(in the rows, 128 means zero)
A single turn carries every row of the set below to another of its rows. Some are shown first; where does it send the rows asked next?
k_924: [113 156 133 126 139 114 149 146 132 133 131 125 133 131  98 119 123 109
 136 156 162 133  82 143 128 157 119 123 128 155 133 123 147 125 143 120
 146 147 113 102 143 112]
k_377: [121 179 124 137 134 108 110 150 123 107 112 143 109 149 115 133 112 114
 115 107 148 113 114 122 152 120 139 125  99 128 110 110 149 149 127 127
 150 141 105 115 134 112]
k_805: [131 127 120 129 123  98 122 129 130 155 109 146 133 110 113 112 129 112
 115 134 134 124 130 139 136 131 147 117 114 157 141 122 159 125 145 115
 140 125 140 143 137 125]
k_494: [100 142 118 109 126 115 116 137 134 118 116 137 143 122 114 147 118 122
 124 133 152 148 133 135 145 145 101 123 125 126 143 122 166 131 154 129
 158 168 163 103 141 114]
k_969: [115 145 165 111 146 119 132 156 137 150 130 131 139 129  96 124 122 102
 144 144 141 114  84 141 142 155 120 130 101 153 130 102 149 115 151 134
 151 139 118 105 148 120]
k_132: [118 136 136 103 133 120 122 145 130 126 117 141 132 148 111 148 127 115
 133 131 149 141 127 132 133 152 102 119 122 115 149 108 175 119 164 126
 161 154 163 126 139 119]
k_168: [110 162 142 126 142 109 119 157 147 114 119 170 140 117 106 137 103 101
 135 137 114 137 128 125 136 157 116 150 114 125 145 139 155 108 161 103
 150 161 134 127 113  98]
k_981: [131 189 131 129 131 109 112 155 138 124 123 158 132 130 108 130 108 109
 130 126 132 125 151 135 140 133 128 142 104 137 103 116 116 157 145 137
 149 134 112 125 166 116]
k_200: [115 126 145 127 121 119 127 139 137 115 118 129 101 153 110 117 115 103
 107 121 137 113 127 138 152 119 138 121  99 137 113 100 150 131 156 111
 145 131  95 112 149 129]
k_120: [109 159 143 117 148 102 103 150 135 120 126 164 150  99 110 120 108 124
 151 137 125 135 121 119 127 143 119 148 125 112 145 133 157 124 171 110
 144 172 135 121 142 120]
k_54: [120 179 125 132 144 115 123 155 126 135 112 150 112 152 108 138 111 101
 130 112 135 130 118 123 127 137 130 142  96 127 112 104 133 132 144 105
 158 119 102 153 131 108]
k_82: [105 153 156 135 122 111 139 139 144 117 120 174 137 139 119 111 103 126
 118 111 117 106 108 133 144 137 123 127  96 129 104 112 146 140 125 121
 144 143 143 121 177 102]
k_684: [115 148 135 141 118 111 157 133 124 102 130 151 130 135 120 137  95 121
 128 101 124 115  94 121 152 121 117 163 117 131  96 123 150 142 143 109
 143 150 134 121 156 119]
k_78: [130 177 117 139 134  97  99 151 129 132 113 149 123 142 125 136 106 113
 151 104 161 118 125 124 148 146 137 136 110 129 111 104 144 143 147 118
 143 149 103 131 174 134]
k_368: [111 132 128 133 128 112 135 143 145 150 124 142  98 131 113 146 106 105
 117 119 129 122 126 135 127 130 119 150  91 157 102  97 153 135 158  86
 150 127 102 126 135 124]
k_141: [129 152 146 127 130 107 106 151 150  94 121 163 151 106  91 133 105 128
 137 140 142 139 125 129 147 152 129 124 127 118 136 125 159 131 165 129
 156 173 134 119 139 125]
k_837: [113 146 155 140 116 114 143 141 130 119 120 170 133 145 118 131  93 121
 133  97 129 120 102 131 150 141 124 143 113 121 112 111 150 129 147  92
 146 131 131 149 182 123]
k_703: [124 154 144 142 137 115 113 150 155 120 117 166 133 124 100 149 106 115
 146 127 142 129 111 117 142 160 121 137 124 107 142 103 183 124 155 126
 157 176 131 125 124 125]
k_605: [131 138 133 145 129 127 126 130 148 110 122 116  99 131 110 117 121  97
 150 125 142 141 132 113 167 142 135 150 101 156 137 135 151 112 157 121
 157 134 137 116 152 129]
k_935: [106 133 128 138 150 124 121 143 140 131 125 134 108 149 125 104 113 104
 144 114 153 111 125 135 142 132 114 138 107 143 126  90 152 143 148 120
 140 154 100 105 182 129]
k_554: [103 144 123 103 117 111 118 137 131 137 111 139 138 115 119 143 112 123
 133 134 150 143 150 121 145 151 108 142 123 120 148 134 151 112 162 105
 148 170 157 119 149 124]
k_176: [126 149 150 130 132 111 120 149 132 114 121 162 131 126 113 137 113 106
 128 126 130 116 115 104 143 147 124 133 118 102 147 133 170 104 152 121
 148 169 127 123 101 112]
k_112: [106 152 143  99 121 125 126 144 141 135 115 146 123 131 103 148 116 120
 123 141 132 129 158 118 140 143 104 156 110 123 150 130 156 114 157 114
 150 160 167 118 133 114]
k_185: [132 155 151 135 105 112 129 156 150 146 118 157 107 114 119 144 113 120
 120 129 143 115 106 135 152 143 121 163 123 147 158 122 134 132 164  99
 134 136 124  91 149 128]
k_58: [133 156 125 137 121 111 171 130 134 121 120 160 128 143 112 127 112 110
 133 126 111 129 105 122 132 147 121 148 110 119  89 119 135 137 150 120
 147 150 131 135 166 107]
k_220: [117 170 129 118 143  96 107 156 118 127 132 137 134 122 125 127 105 116
 143 105 137 109 125 114 131 117 125 158  98 144 100 120 120 134 141 120
 142 134 109 134 132 116]
k_735: [121 162 125 139 116 110 145 144 134 137 126 141 110 118 117 129 120 120
 124 145 163 131  94 134 131 146 120 145 145 143 153 136 139 137 152  99
 135 148 114  95 145 120]
k_194: [132 136 119 138 139 117 142 155 139 123 128 154 121 132 114 114 105 104
 126 124 156 125 149 144 136 146 104 131 103 170 120 118 120 142 147 118
 153 147 104 118 178 114]
k_740: [124 135 126 131 144 108 117 125 129 132 122 157 126 110 108 137 106 122
 130 125 142 114 124 145 139 137 107 141 113 187 152 119 172 138 138 131
 148 126 137 142 151 115]
k_88: [130 140 177 112 121 117 122 163 145 150 123 148 124 119 108 139 116 110
 128 128 131 101 101 137 160 144 127 147  96 147 147 110 136 115 164 122
 142 131 124  97 149 130]
k_248: [112 146 119 148 129 121 125 130 155 154 114 125 112 118 117 107 136  96
 134 135 122 136 129 119 144 124 145 147 102 143 133 112 164 134 146 114
 143 138 152 111 136 127]
k_304: [116 133 147  94 127 114 119 151 135 116 122 134 125 143 110 151 117 121
 134 125 146 120 135 120 142 142 104 143 107 131 145 120 172 104 158 119
 147 160 166 121 120 119]
k_913: [135 141 146 132 146 131 124 119 117 122 130 142  98 125 107 121 116 115
 142 127 142 120 127 112 147 135 105 147 112 150 160 133 161 132 156 144
 160 127 128 131 173 125]
k_852: [128 131 128 127 133 105 143 144 114 153 137 148 111 107 123 122 114 117
 115 121 141 107 135 119 118 118 107 140  98 152 113 126 130 142 149 108
 148 142 104 115 151 121]
k_639: [118 142 128 131 127  92 144 138 141 123 120 155 138 136 133 114 106 123
 150 110 125 112  97 119 136 156 125 137  95 137  88 115 140 118 136 112
 135 161 137 130 170 108]

k_82 -> k_684
k_304 -> k_554
Now find these:
k_605 -> k_805
k_185 -> k_924
k_78 -> k_54
k_200 -> k_852
k_141 -> k_176

A single turn carries every row of the set below to another of its rows. Some are shown first; where does it send the rows asked next?
k_594: [122 128 144 115 144 134 131 123 121 168 126 135 146 119 119 133 137 141
 142 143 122 134 120 137 122 124]
k_622: [153 129 114 139 110 115 117 136 110 116 119 140 119 151 127 117 111 114
 125 126 127 125 121 154 117 121]
k_219: [117 124 142 128 115 122 126 146 118 103 129 100 142 149 143 119 134 128
 117 143 124 132 135 138 129 138]
k_530: [113 135 122 113 141 137 136 127 142 146 116 129 115 120 122 157 131 140
 143 106 134  94 117 128 106 112]
k_47: [139 132 122 121 136 139 115 120 122 172 140 127 149 122 131 140 138 112
 144 124 142 113 109 125 124 140]
k_572: [130 113 112 142 138 126 119 143 131  97 110 112 137 144 147 135 123 111
 110 131 112 126 134 149 137 131]
k_820: [111 104 106 142 137 128 141 135 141 126 109 111 124 114 114 126 140 132
 118 141 137 105 148 115 126 147]
k_618: [136 127 121 126 147 131 141 145 132 159 133 140 140 123 118 138 116 111
 150 116 105 113 105 129 143 125]
k_825: [124 100 124 130 110 130 142 129 157 134 131 118 105 106 117 117 135 116
 125 131 146 102 132 127 144 149]
k_982: [128 103 136 129 120 128 116 129 137 106 110 122 127 140 146 128 125 119
 113 143 120 136 130 170 137 123]
k_41: [116 141 120 112 142 144 132 128 147 141 116 128 113 113 125 155 128 144
 140 106 135  99 116 126 107 112]
k_25: [133 149 115 128 163 144 121 137 123 150 129 123 155 112 130 138 130 135
 133 128 120 129 119 114 125 135]
k_326: [115 146 136 110 139 131 150 121 141 143 124 120 115 116 121 158 137 133
 141 106 133  97 119 124 116 117]
k_380: [128 122 144 126 108 126 111 138 132 115 147 105 127 140 151 107 133 125
 121 128 137 130 123 152 136 143]
k_760: [113 107 128 129 121 131 153 136 150 119 115 117 113 105 109 122 133 132
 116 147 131 115 144 118 139 140]
k_497: [117 101 121 131 124 137 129 121 155 133 117 119 109 103 119 119 140 139
 116 144 152 116 143 130 130 146]
k_961: [153 134 116 137 116 119 117 137 115 110 116 142 116 145 127 115 108 125
 122 129 122 134 124 155 118 117]
k_568: [134 130 126 113 126 145 136 136 120 143 111 133 152 122 116 158 121 111
 139 142 120 124 114 111 130 125]
k_583: [117 139 118 111 136 144 132 125 143 141 114 125 118 117 125 161 132 136
 140 109 142  96 117 122 106 115]
k_45: [150 148 135 141 123 104 131 120 101 116 130 121 126 146 128 116 133 117
 118 129 129 134 133 146 119 132]
k_501: [156 154 132 139 120 111 122 118 107 113 134 121 123 140 133 115 131 119
 115 127 136 138 130 145 121 135]
k_721: [122 113 106 142 131 130 147 145 151 119 125 111 114 107 116 122 129 119
 120 126 132 100 138 110 143 150]
k_918: [120 150 132 109 136 137 142 118 143 140 124 118 117 114 125 162 138 128
 138 106 139  97 118 117 115 119]
k_148: [137 104 117 138 124 123 111 132 138 115 126 118 126 144 153 127 126  99
 119 121 127 116 121 167 142 136]
k_86: [153 153 133 142 131 105 127 123 107 115 136 122 121 143 132 110 129 122
 118 121 127 136 131 149 123 133]
k_485: [123 126 125 141 129 115 124 153 124 111 147 100 138 150 149 109 130 118
 123 118 121 118 126 143 136 144]
k_410: [119 152 133 110 143 137 145 123 147 137 126 121 114 110 124 156 134 137
 137 105 132 102 118 120 117 118]
k_15: [120 101 104 144 139 127 134 132 153 140 128 116 109 110 122 111 138 128
 124 123 142  98 138 132 135 150]
k_349: [156 137 110 140 115 123 114 138 111 107 116 137 122 147 128 120 109 116
 121 128 127 129 123 146 118 121]
k_967: [144 134 134 109 130 154 120 130 144 149 132 142 132 104 127 138 114 122
 139 128 125 133 103 129 143 124]

k_820 -> k_760
k_41 -> k_918
k_618 -> k_25
Now find these:
k_982 -> k_380
k_961 -> k_501

A single turn carries every row of the set below to another of its rows. Some are shown first; where does it send the rows asked next?
k_752: [122 122 101 129 141 124 132 117 145 118 122 127 122 138 152  90 133 153
 115 134 119 128 116]
k_816: [132 126 107 140 143 145 130 146 153 127 123 134 122 106 123 151 130 106
 112 126 126 133 127]
k_876: [126 115 121 142 106 127 131 126 116 139 138 127 138 143 122  81 131 119
 117 133 120 134 132]
k_596: [111 135 131 121  99 117 123 120 136 128 128 117 129 113  95 142 122 126
 115 149 137 113 116]
k_515: [122 115 102 131 134 144 129 124 143 117 112 126 117 132 146  87 126 148
 126 131 127 123 115]
k_848: [129 137 153 126 108 121 118 105 133 129 119 100 133 139 136 155 135 114
 138 141 123 118 123]
k_16: [126 109 116 141 114 127 138 122 115 139 145 118 136 142 115  87 124 118
 120 134 123 136 131]
k_175: [134 127 127 123 162 114 125 102 122 141 120 135 126 135 156 138 141 145
 121 132 116 116 114]
k_144: [130 131 106 132 144 126 131 140 152 130 120 133 128 110 128 152 139 106
 103 133 119 139 127]
k_636: [130 128 108 137 132 142 126 146 150 126 114 140 127 104 132 144 136 102
 110 126 121 133 128]
k_892: [112 130 159 125 107 127 114 139 116 146 139 148 127 129 125 124 123 119
 132 131 112 147 130]
k_395: [113 125 157 121 101 127 114 138 112 146 129 147 131 127 130 126 122 111
 134 130 112 153 128]
k_519: [141 127 111 128 137 145 117 152 117 129 116 133 123 133 153 127 127 153
 148 116 135 124 118]
k_866: [118 116 106 134 142 142 127 124 150 116 122 126 118 132 146  88 125 154
 124 135 126 122 117]
k_466: [121 124 149 123 117 129 125 132 114 152 144 137 121 136 116 130 115 113
 140 128 118 156 120]
k_597: [125 120 140 140 153 154 113 121 129 132 118 144 120 121 151 130 128 150
 133 131 130  99 126]
k_966: [128 138 112 137 140 129 126 144 154 130 127 144 126 108 136 148 139 109
 102 131 119 133 132]
k_114: [128 101 121 121 149 140 122 110 115 122  93 124 129 112 148 136 125 130
 133 142 126 119 109]
k_381: [128 135 155 127 105 129 115 109 130 124 110 103 132 135 136 153 131 113
 143 139 126 117 125]
k_809: [127 137 158 134 111 139 118 113 139 128 123 106 125 141 129 153 128 120
 146 135 130 110 129]
k_591: [119 151 132 127  83 116 118 121 134 136 122 135 126 121 112 132 132 127
 117 134 134 108 119]
k_574: [122 125 122 128 147 137 108 157 126 119 127 132 132 120 151 129 131 164
 135 133 131 116 135]
k_461: [123 122 146 118 112 122 125 129 111 147 138 136 124 137 121 132 118 111
 137 131 113 160 119]
k_957: [117 109 123 140 112 124 129 126 117 135 140 119 141 135 116  84 126 120
 115 142 123 131 136]
k_77: [126 111 118 140 116 126 139 122 115 140 143 118 135 144 114  87 125 116
 118 135 123 138 130]
k_199: [119 149 133 129  82 120 118 122 135 138 122 135 127 120 109 135 130 126
 119 132 136 108 118]
k_513: [120 113 102 127 137 128 129 118 143 114 113 125 126 129 151  90 131 149
 119 141 122 130 115]
k_818: [130 120 127 121 146 117 116 106 117 126  97 135 136 116 165 131 139 135
 121 140 116 116 115]
k_460: [136 133 101 135 134 134 128 138 147 132 112 138 127 110 135 149 138 100
 110 121 120 139 121]
k_450: [117 109 124 140 114 128 130 127 116 133 142 120 140 136 116  83 126 121
 116 142 122 132 137]
k_977: [127 146 121 124  93 116 130 115 132 144 130 124 119 129 100 144 125 125
 123 131 137 117 109]
k_303: [136 111 122 133 147 157 121 113 117 133 102 135 117 124 149 132 124 134
 143 124 132 109 108]
k_819: [125 116 122 143 109 127 131 126 116 139 140 127 138 144 123  81 131 118
 117 131 120 134 135]
k_990: [109 112 155 120 115 130 117 137 114 142 139 133 130 124 115 131 113 111
 137 143 117 154 127]
k_316: [113 136 132 123  99 120 121 123 135 129 128 120 128 113  95 144 121 128
 118 147 137 110 117]
k_671: [108 117 156 118 120 122 119 135 116 141 144 134 133 125 117 132 117 116
 130 144 114 155 126]
k_305: [142 135 106 119 142 113 120 142 114 129 118 130 130 139 162 132 139 154
 135 125 122 129 119]
k_775: [124 140 159 129 114 121 118 107 139 128 126 105 133 140 133 156 133 120
 137 139 124 117 129]
k_406: [131 124 111 120 163 120 124 145 124 129 135 117 126 134 141 138 130 162
 136 133 128 128 123]
k_722: [127 131 157 134 107 139 115 113 135 125 116 103 130 135 130 153 128 116
 146 137 130 113 126]
k_184: [135 139 109 141 140 140 130 143 153 137 129 142 122 114 131 149 138 110
 109 119 124 134 128]
k_446: [126 141 160 134 113 129 117 112 139 130 128 106 131 141 133 155 134 122
 140 138 126 111 132]
k_959: [128 119 112 115 137 118 110 151 116 114 105 125 141 117 160 127 135 150
 132 140 124 127 125]
k_449: [121 112  98 128 138 135 131 117 141 117 109 121 120 130 145  89 126 145
 123 138 124 129 111]
k_180: [129 143 123 127  92 119 132 115 131 143 129 122 118 127  99 144 126 122
 125 132 140 117 107]
k_388: [134 108 102 117 146 135 123 147 115 119 111 114 128 122 143 134 120 149
 147 135 132 131 114]
k_3: [120 119 104 133 146 132 133 118 148 122 127 124 117 139 146  92 127 154
 117 134 121 125 117]
k_361: [123 120 135 131 172 131 120 112 129 134 131 133 122 128 142 140 131 154
 121 141 124 103 123]

k_305 -> k_406
k_175 -> k_361
k_671 -> k_892
Now find these:
k_636 -> k_460
k_809 -> k_722
k_449 -> k_513

